One vector is turned by the same rotation once a tick. Each row is the vector after some number of ticks, and that number follows the row.
The counts run from 0 to 175.
[ -2   9 -10  12  -5  -2   8 -13  -2   3  -5   2  -2   2   5  -4  -8   6
  -1   0 -10  -4   7 -12  22 -12  -1   1   4   8  -9  -6 -28 -11  -1  -5
   4  10  13   8 -16 -14   5   8   7  12   1   7  -7  -5  -3 -10   7   7
  -6  -8   0  20  -5  13   9  -8  11 -12  17  -8]  49
[-13   0  -1  10  -1 -10   4 -10   7  -8   7 -12   1  -2   2  -3  -5   9
  11   1  -5  -1   2  -7  13   0   9   9   0   2   5   5 -19 -12  16  15
   1 -16   0   3  10 -10   3   1   0  14  -4  20  -3   6  -1  11   6 -12
 -10  15  -3   6  -8   2 -14   5  13  11   3  20]  65
[ -7   7   5   3  10   7  -2   9 -10  -8 -16  21  -7  -4  -3  -4  11   7
  -2   2  -4   3   2  -8   4  -5  -9  -7 -17   8  -5   2  -2  -8  -8  -7
  10  15  -2   9   0 -17  -6   8  -3   4   1  -7  -5 -11   0   6 -21  11
   0 -12  -2  19   7   2  -7 -11  -7  -9   3 -21]  51
[  4   5  12  12  -9   8  -6  10  -5   2   3  -5   0  -1   2  -1 -19  -9
  -6  -4  -1   1  -1   6 -15   0  16  -2  25   7   3  18  -2   8  -9   8
 -19 -12 -13   8  14  -1  -1  -7   7   8  -4  -3   9 -13  -8   7  -6 -14
  -8  12  -5 -15   2  -7  11   5  -2  13  10  11]  81
[ -6  -2  -6  -3   5   4  -9 -20  -4 -14   5 -11   0   3 -11  -3   7  -8
 -20  -8  -5   1   6   0   0  10  14   1   7   6 -12  15  -5   0 -27  14
  10   6   8   4  -8 -11  -9   0   0  -5   3 -21   2  -3  -1   1  -8   8
  -6  -4  -4 -15  -2  -5   6  -4  -2  -2 -16  -4]  78
[ -2  11  -8  16  -2  -4  17   2   7  -1  -6 -14  -3 -10   2  -3 -10 -11
  -4  -7  -6   7   1  -9  19   2   7   3  15   2 -10   6 -13 -15  12   6
   4   3   0   6 -14 -13   2 -10   3  16   2  -7  -5   5   1  -1  -3  -7
  -9 -15  -8  18   2   6   8 -20  12  11  -6   2]  137
[ -8 -12  -4  -7   0   2  -8  14 -13 -13   4  19  -3  10 -18  -8  10  -5
 -11   4   5  18   3   8 -20  -7   6 -11   2  11  -5   4   3   2  -5   5
  -1   2   1  11   9  -1  -4  -2   1 -15 -10 -11   1  -7  -5   0   2  -9
  12  14   8   5  -3  -9 -14 -12  -8  11 -11   5]  161
[  3  12  -1  17   4   5  15   5  17   8   4  -9  -6  -8  11  -9  -5   8
   0   9 -13  -6   3   9   3  12  13   0  -4  -6  16   6   0 -14  16   3
   4   2 -12   7   9   5 -11  -6  -3  14   9   8   8   0  -5  14 -13 -12
 -13  -8  -6  18   6  -4  -1   1   1   2  11   4]  0
[ 16 -16 -11   3   1   3  14  14  -5  11   9   9  -8  -6   6 -17   7  -3
 -14   0  -6   4   2   9   2  12  14  -5   0   6 -13   2 -14   3 -13  23
   1  -8  15   7  -9  -7   6   3  -8  -2   2  -4   3  -3  -7  -4  15   0
   1  -8   9  11  -8  -5   2   1  17   5 -11   1]  99
[  5  -8   4  -3 -14   6 -15  -8  -4  -4   8  -8   6  16  -7   6   3   5
  -3   0   5  -1   9  -7   0 -14  -9  -5   9   0  -5   6   5   8 -28  -8
   5  19  11  -7  -7   2  -8   4  15  -9 -11 -11  11  -1  -5 -14   8  12
  -9  10  12 -14   8   7   3  -5  -9   4   9  -8]  167
[ -8  -7  -3  -2  10   9 -14   0  -9 -22  -9  -3   7  10 -11   2  -4   3
 -11 -11  10  -5  -4 -12 -11   0  -1   3   2   7  -8  12  10   0  -7  14
  -6 -11  10   4  -2 -18  -8  11  -5  -4   5   6  -2   1  -7  -1   0   9
  -8  20   9 -18  -2  -6  -2   4 -15   0  -7  -8]  14
[ 13  -5  -9   4   3   0  26  -1  11  14  12  -8  -4  -7   8  -8  10  -9
 -11   4 -21   6   8  12   8   6   4  -5 -10   3  10  -5 -15   3   3   5
   8  12   6  -1   1 -12   9  16  -7  -4   9  -7  -5   3  -2   1   8  -3
   6 -11  -1  26   1   1 -10  -8  -1   7   1  -7]  45
[  6  14   2   7  -6   2  -1   5   9  -7   3   1 -14   7  -3 -10  -4   9
  19   1  -7   9  21  10  -5  -4   0 -13 -19   4   6  -1 -18  -5   1  11
   8  -3   7  -8  -7   0   1   8  -4  10  -4  13  -5  -8  -2  22   8  -7
   7   6  -5  14 -15  -2 -14  12  10  -3   6   0]  110
[ -5 -19 -13   2  -7   0   0   1  -3  -6   9   4   5   6 -10  -4   4  -9
 -16   0   7  15   5   7 -10  -4  10 -11  13  11  -6   3   0  -1   0   1
  -4   6  15   0   9   5  -4  -5   6 -16 -16  -6   1   1 -12  -5  20  -5
  -1  15  18  14   2  -6  -4 -12   1  23  -3   5]  162
[  4   7   0   6   7   3   9   8  10  -2  -2  -7  -8  -4  13  -4  -9   1
   6   1 -13   6   4   6   0   8   7  -4 -11  -5  17   9  -6 -12  15  14
   1 -11  -8   6   7  -4  -7   4  -9  16  11   5  -4  -1   6  23 -16 -16
  -4  -7 -11  15  -1  -4  -7   0   2   1  -7  -7]  1
[ -6   0  -9  -2   9  -2  -3   9 -14  -2 -18  14  -1   2   3  -5   4  -4
   6 -15 -13   8   4  -7  11 -11  -7   3   2   5  -8  12  -7   4  -2  12
  12  -6   4   9 -20 -13  -2  -7   4  13  12  -9  -6   5   2 -11  -8   0
  10  -5   4   6 -15   4  -5  -8  12 -11 -16  -1]  94
[ -7 -11  -1   2 -13 -18  -1 -16   4 -11  10   1   1  -2   9  -5  -1   5
  -2   2  -4   0   7 -13  18   5  13   5   6  -5   1   6 -28 -13 -11   4
  -1  -4  10  -4 -10   8  -4   6   5   1 -13   0  -9  -4  -3   6   6   8
  -6   6  -5   2  -9   2   6   4  27   3  -3   6]  120
[  3   3  19  -1   0  -3  10  19  13  13   1   3   2  -8  12  -5  -1  11
   0  15 -22  -8   8   7   6  16   4   6  -5  -7   3   9 -11  -2 -11   3
   5   4 -18   3   7   6   5  -1  -2  14  -5  -9  11 -12  -4   9  -2   1
  -7   0 -11  -7  10  -9   0   8   2  13  11   2]  126
[  4   5 -13   2   4  -5  12 -15   9  -7  -1 -22  11   8   5   9 -13  -2
  -8  -7   6   1   6 -17  10  -3  -5   3   6  -3  24   4  -1 -16  11   3
  -1   3  11  -3  -2 -16 -10   1  -3  -5   5  12 -10  21   8   8  -3  -7
  -8   5   6   8  -3   8   5 -13  -4   1  -5 -23]  3
[ -3   6 -14  -5   9   1  -9 -19   0  -1  16 -10  -2  22 -18  -1   9  -2
 -12   5   1   6  18   5 -10  -3  -2 -12  -4   9  -1   7  13   0 -10   6
  23  17   6  -6  -5  -8  -4   1   5  -3   7  -6   6   8   1  -1   0  -5
   3   7  10   7  -7  10  -2  -7 -16  -6 -12  -2]  24
[-13 -14  13  -4  -4  -5 -13  -9 -15 -10  -3   7  11   3  -8   7   4   5
  -7   9  -4  -7  -2 -16   0   5  -7   4  -6   3  11   8  -9   5 -24  -3
  -6  -2  -5   7  15 -10  -5  12   3 -12 -10  -7  -5 -17  -3   1 -15  12
   2   9  -3 -16   1  -3  -2   6 -14   1  -4 -14]  123
[ -7  10  -2  20  -4  -2  11   8   0  -5 -18   0  -3  -9   4  -1 -19  -5
  -2  -5  -6   9  -3  -7   8  -2  10   6  21  12   2   8  -9 -10  12   2
 -13  -5  -6  16   3 -15   4  -7   2  18   0   0  -4  -5  -3   5  -3 -15
  -4   2  -7  14   2   1   6 -11   6  11   6   7]  136
[-16  13  10  11   0  -5 -19  -6  -8  -2  -3  23  -1  15  -7  -6  -4  15
   9  14   0   0   9  -3  -2  -6  -3  -7  -4  15   1  -3  -7  -5  -4 -12
  -1   5  -6   8   5  -5  -3  -1  10  12  -9  14   2 -19 -11   3 -12   5
   2  11   1  18  -3   6  -2   3   4  -8  18   4]  114
[ 12   5   2  -4 -11   0  -9  12   5  -2  -1  16  -2   6   0 -11 -11   7
  -1   2  -3  12  24   8 -12  -2  14  -6  -1   0  -2   6 -10  -6  -6   8
   1  -5  13  -8 -19  19  -1   1  11   2 -12   5  -1 -17  -6   3  13  -2
  -5   5  -1  -5  -5 -10   2  12  18   7   0   1]  164
[  1  -8   4  -1   3  12  -1  -2  -1  11  -8   8   4   4   8  -3   2  16
   1   7 -17  -1   4   9   1  -8  -6   6  -3  -4  12   4   1   9   4 -14
   3  13   1   3   6   6  -3  12   8  -1   2   3   7   0  -9 -13  -5  11
  -8  12  11   5  10   8  -7   7 -24   1  28  -5]  42
[ -5  -9  -3   1  -6   1   8 -18  12 -11  -4 -27  11  -2   5  11  -4   2
  -7  -2 -16  -1   2  -7  17  -6  -1  13   2 -10  13   8  -4  -2   7   1
   3   9   3  -6   3  -2   1  10  -1   2   0  -1  -2  21  -1  -2   0   6
 -12  14  -1  -3   9   6  -9  -6 -15  15  10  -3]  129
[ -1  -5  -1   1  19  10  -7   8   0   4   7   2  11  10  -4  -7   4  16
  -6   4   2  -9   3   4 -14   9  -1   1  -3   0  13   8  23   1   9   8
   3  -4  -2   4  11  -4  -8   0   4  -6   9  18  13  12 -14  -8   0  -1
 -13  20  16   3   3  -1  -7   5 -21   4   7  -2]  151
[ -4 -11   1   0  -6 -10  10  -3   5 -18  -6 -25   9 -12   4   8   0  -7
  -2  -2 -14  13   1  -7  13  -3  -2   9  -6 -11   7  13 -19   2   1  12
   4   0  -2   4  10 -12  -2   8 -12   1  -1 -16  -9  13   5  12  -4  -3
  -4  11 -12  -5   3  -2 -22  -6 -13  14  -3  -5]  128
[ -4  -6  -4   3  11   8 -12   0  -7  -5   3  -8  -2   6  -3  -2  19   3
   2  -5   2  -4  -5  -9   5   3  -2  -1  -4  -3 -14  16   1   9  -7  28
  14  -7   1   3  -8 -17  -5  -5  -6  12  15   0   7  11   2  -2  -5   0
  -1   5   7  -5 -15  13 -10  -1  -6  -9 -22   5]  149
[ -5  -1   6 -13 -10  -6 -14  21  -5 -12 -13   9   7   8  -3   5  -3   5
  10  -2   5  21  19  -5  -3 -19 -12  -5   7  -3  10  16   4   4  -3  -4
   2   2   7  -3 -10  14 -12 -13   9  -4 -12  -9  -5   1   4   2  -7  -5
   2  12   6   0  -4  -5 -10 -15   7   5  -8 -10]  30
[ 22  -7   6  -9  -1   4   0  31  -2   2 -10   6   9   3  -2  -1  -3   7
   3  -7   8   5   5   1 -11  -5 -11  -3  -4  -4   9   2   2   8  -7   7
  -2   1  18  -3 -14  -4  -2   9  -2 -14  -5   8  -4  -6  -5   4  12  -1
  -5   9  16  -3  -2 -10  -3  -4  -3   4   1 -30]  101
[ 12   3   3  10   0   7  -6   3   1   7  11   2  -1   7   3  -8   7  14
   4   4 -10 -10   4  -4  12  -4   0  -1  -5  -1 -24  -1  -9   6 -14   7
  18   8   8   2 -19 -11   3   5   8  12   5   6  12  -4 -12 -14  17  15
 -10  -6  11   2  -4  15  -2   5  -1  -9  12  -5]  104
[  1  10  -3 -12   1   0  -6  11  -8 -14 -13   6  11  16 -19   0 -14   4
   8  -8   6   8  19  -7  -8 -18 -16   3  -1   5   3   7   7   2   5   3
   5  -7   1  -2  -9 -10   4  -6   3  -1  -2  14  -3   7   2   8  10  -6
   9  29   9   2  -6   4  -5  -8  -9   7   3 -11]  156
[-10  -5  -4   6  -2 -15   3  -5   4   0  21   8  -5   2  -5  -5  23   0
  -4  16  -1   8   3  -2   5   5   0  -9  -9   6  -4  -3 -13  -6 -14   0
  10  16  -3   5  10  -4  -1  -4   0  -3 -10 -14   0  -4   2   3   3   2
  12  -8  -9  30  -2   9 -11 -14  14   2 -10  -2]  116
[-13  13   8   5  12 -10  10   6   8  18   7   8   4   7 -13 -11  -5   5
 -13  17  -6  -8  16  -8   1  17  11  10   7  13  -9  -1   3 -16  -2   2
  10   4 -18   6   5 -10   5  -9   3  13 -13  -1  17 -10  -8   5  -1  -5
  -3   1 -13  10   7  -2  10 -11   7  10   6   8]  71
[-11  -3 -13  11   7  11  -2 -19  -5  -6  -2  -3  -4   3   2  -4  -3   4
 -21  -3  -2  -7 -12  -8   7  10  19   1  21   6  -8   8   4  -8  -1   3
 -10  -5  11  10  -1  -9 -14  -4   7  -1   4   4   4  -2  -5 -12 -14   5
 -17   0  11   5   8  -5  12  -7   1  -4  -4   3]  141
[-23   1  -6   9   6 -14   6 -21   0   7   9   2   8  12 -13  -4  -5   2
 -18  13   0 -12   9 -13   4   9   4   3  14  15  -3  -2  -2 -11  -5  -3
   3   3 -12  12  10 -19   7  -7   8   0  -5   6  11   4 -10  -7   3  -3
   1  15  -2   8   3   9  12  -9  -4   7   4   7]  70
